In the data rows, the value 128 means zero.
Some points:
[137 145 162 145 162 111 154 112 102 111 154 111 129 111 103 128 128 119
 103  85 111 102 154 145]
[146 153 162 153 154 111 137 112 102 103 145  85 129 111 120 119 128 119
 103  85 111 102 128 136]
[103 110  85 102 102 128 137 120 162 137  77 119 112 145 180 119  94 128
 145 154 128 128 137 119]
[120  76 128 128 128 120 128  86  76  86  94 171 180 119  94 119 214  59
 180 171  85 153 111 128]
[111 102  93  93  85 154 120 172 127 163 111 111  94 102 163 153 145 154
 103 145 111 136  85  85]
[111 102  93  68  85 188 120 172 127 171 145 119 103 102 128 179 154 145
 111 154 119 128 119  93]
[120 102  93  85  94 171 111 172 119 171 111 119 112 119 146 153 137 145
 145 154 153 171 154 128]
[111 128 136 128 197  60 197 112 221 146  94 196 172 239 180  59  77 179
 197 111 222 205 145 153]
[137 153 153 153 154 120 111 112 127  94 171 119 112 102  94 136 145 119
 103  94 111 102 154 136]
[146 179 153 162 154 120 137 120 110  94 162  93 137 111 103 119 103 128
  94  94 128  85 145 179]
[163 179 162 179 154 128 146 129 127 111 154 111 129 111 137 128 120 137
  77 102 102 102 145 153]
[146 162 162 162 162 120 146 120 110 103 145  85 129 111 103 119 111 128
  94  85 128 111 102 145]
[111 102 102 102  94 154 146 154 110 146 102 102  94 111 154 136 154 137
 111 154 119 128  68 111]
[111  93  93  85  77 180 120 172 127 163 111 119  94 119 146 153 154 145
 128 154 136 145 128 119]
[ 94 102  85  85  94 163  94 154 144 146 128 102  86 119 163 170 171 154
 137 154 128 119 145 128]
[ 94 110 136 136 128 163  94  52  50 103 111 179 189 119  69 102 145  59
 171 171  93 111  68 128]
[103 102  85  85  94 180 111 180 136 146 128 119 103 102 163 162 145 154
 120 154 111 153 111 111]
[163 179 171 153 145 120 137 129 119  86 154 102 129 111 120 136 120 137
  85 102  93  76 145 153]
[137 145 153 153 154 128 137  94 119 111 145 102 129 119 103 136 120 137
  94  85 111 111 145 136]
[137 170 145 162 162  94  94 112  93  86 154 128 112 111  77 128 145 111
 120 102 119 136 154 119]
[103 153 153 145 145 103 120  86 102 120 154 136 112 128  69 145 137 119
 137 111 119 119 162 136]
[111 119 102  93  85 180 120 172 119 163 111 119  94 111 146 145 145 145
 111 154 128 128 102 102]
[255  76 196 162 137 111  94 189 162 146 214 213 232 119 128 179 180  25
 171 205 196  93  34  25]
[146 162 153 162 171 120 128 112 136 111 145 102 129 111 111 128 120 137
  85  94 111 102 137 145]
[128 119 102 153 128  94 180 154 187 146  77 145 146 179 154  76  85 162
 163 137 145 145 179 111]
[111 119 145 110 179  60 188 103 179 146 128 205 197 222 171  33  60 154
 205 119 205 145 137 179]
[111 153 153 153 145 103  86 103 119 111 154 128 120 128  86 136 128 119
 111 102 111 111 128 179]
[137 205 162 179 145 111 103 146 119  86 162 111 129 119 111 119 111 128
 103 102 111  93 179 179]
[146  93 119 110 119  85 120  86  84  69 102 145 146 111 111 128 180  59
 137 137  68 102  85  93]
[120 102 102 102 102 145  77 103 153 197 111 153 120 171 146 153  85 128
 171 162 179 222 102 153]
[103 110  85 102 102 145 137 120 144 146  68 102 112 145 154 110 103 137
 128 145 145 136 128 102]
[120 145 119 153 128  85 214 129 187 128  85 145 146 179 154  50  77 154
 137 119 145 111 137  68]
[111  93  93  93  85 163 111 163 110 180 119 136  94 111 146 145 137 154
 145 162 145 171 137 128]
[111 102  85 102  85 145  77 120 144 146  94 136 112 145 154 136  94 137
 145 145 145 179 128 136]
[137 136 153 145 145 120 146 112 127 111 162 111 120 111  94 145 128 128
 111  77 111 119 162 136]
These points spread out most along one direction. Where along it does each point below lie, from 0 to 99? 50 is the average, and the first point above lies past it.
[111 102  93  68  85 188 120 172 127 171 145 119 103 102 128 179 154 145
 111 154 119 128 119  93] 32
[111 119 102  93  85 180 120 172 119 163 111 119  94 111 146 145 145 145
 111 154 128 128 102 102] 34
[111 119 145 110 179  60 188 103 179 146 128 205 197 222 171  33  60 154
 205 119 205 145 137 179] 47
[137 136 153 145 145 120 146 112 127 111 162 111 120 111  94 145 128 128
 111  77 111 119 162 136] 64
[ 94 102  85  85  94 163  94 154 144 146 128 102  86 119 163 170 171 154
 137 154 128 119 145 128] 33
[137 145 162 145 162 111 154 112 102 111 154 111 129 111 103 128 128 119
 103  85 111 102 154 145] 68
[111 102  85 102  85 145  77 120 144 146  94 136 112 145 154 136  94 137
 145 145 145 179 128 136] 32
[146 179 153 162 154 120 137 120 110  94 162  93 137 111 103 119 103 128
  94  94 128  85 145 179] 72
[103 102  85  85  94 180 111 180 136 146 128 119 103 102 163 162 145 154
 120 154 111 153 111 111] 31
[103 153 153 145 145 103 120  86 102 120 154 136 112 128  69 145 137 119
 137 111 119 119 162 136] 63
[137 153 153 153 154 120 111 112 127  94 171 119 112 102  94 136 145 119
 103  94 111 102 154 136] 67
[120 102  93  85  94 171 111 172 119 171 111 119 112 119 146 153 137 145
 145 154 153 171 154 128] 30
[146 162 162 162 162 120 146 120 110 103 145  85 129 111 103 119 111 128
  94  85 128 111 102 145] 68
[120  76 128 128 128 120 128  86  76  86  94 171 180 119  94 119 214  59
 180 171  85 153 111 128] 50
[146 153 162 153 154 111 137 112 102 103 145  85 129 111 120 119 128 119
 103  85 111 102 128 136] 67
[111 102 102 102  94 154 146 154 110 146 102 102  94 111 154 136 154 137
 111 154 119 128  68 111] 36
[146  93 119 110 119  85 120  86  84  69 102 145 146 111 111 128 180  59
 137 137  68 102  85  93] 56
[103 110  85 102 102 128 137 120 162 137  77 119 112 145 180 119  94 128
 145 154 128 128 137 119] 35
[111  93  93  93  85 163 111 163 110 180 119 136  94 111 146 145 137 154
 145 162 145 171 137 128] 29
[111  93  93  85  77 180 120 172 127 163 111 119  94 119 146 153 154 145
 128 154 136 145 128 119] 30
[103 110  85 102 102 145 137 120 144 146  68 102 112 145 154 110 103 137
 128 145 145 136 128 102] 35
[111 153 153 153 145 103  86 103 119 111 154 128 120 128  86 136 128 119
 111 102 111 111 128 179] 65
[146 162 153 162 171 120 128 112 136 111 145 102 129 111 111 128 120 137
  85  94 111 102 137 145] 67
[163 179 162 179 154 128 146 129 127 111 154 111 129 111 137 128 120 137
  77 102 102 102 145 153] 68
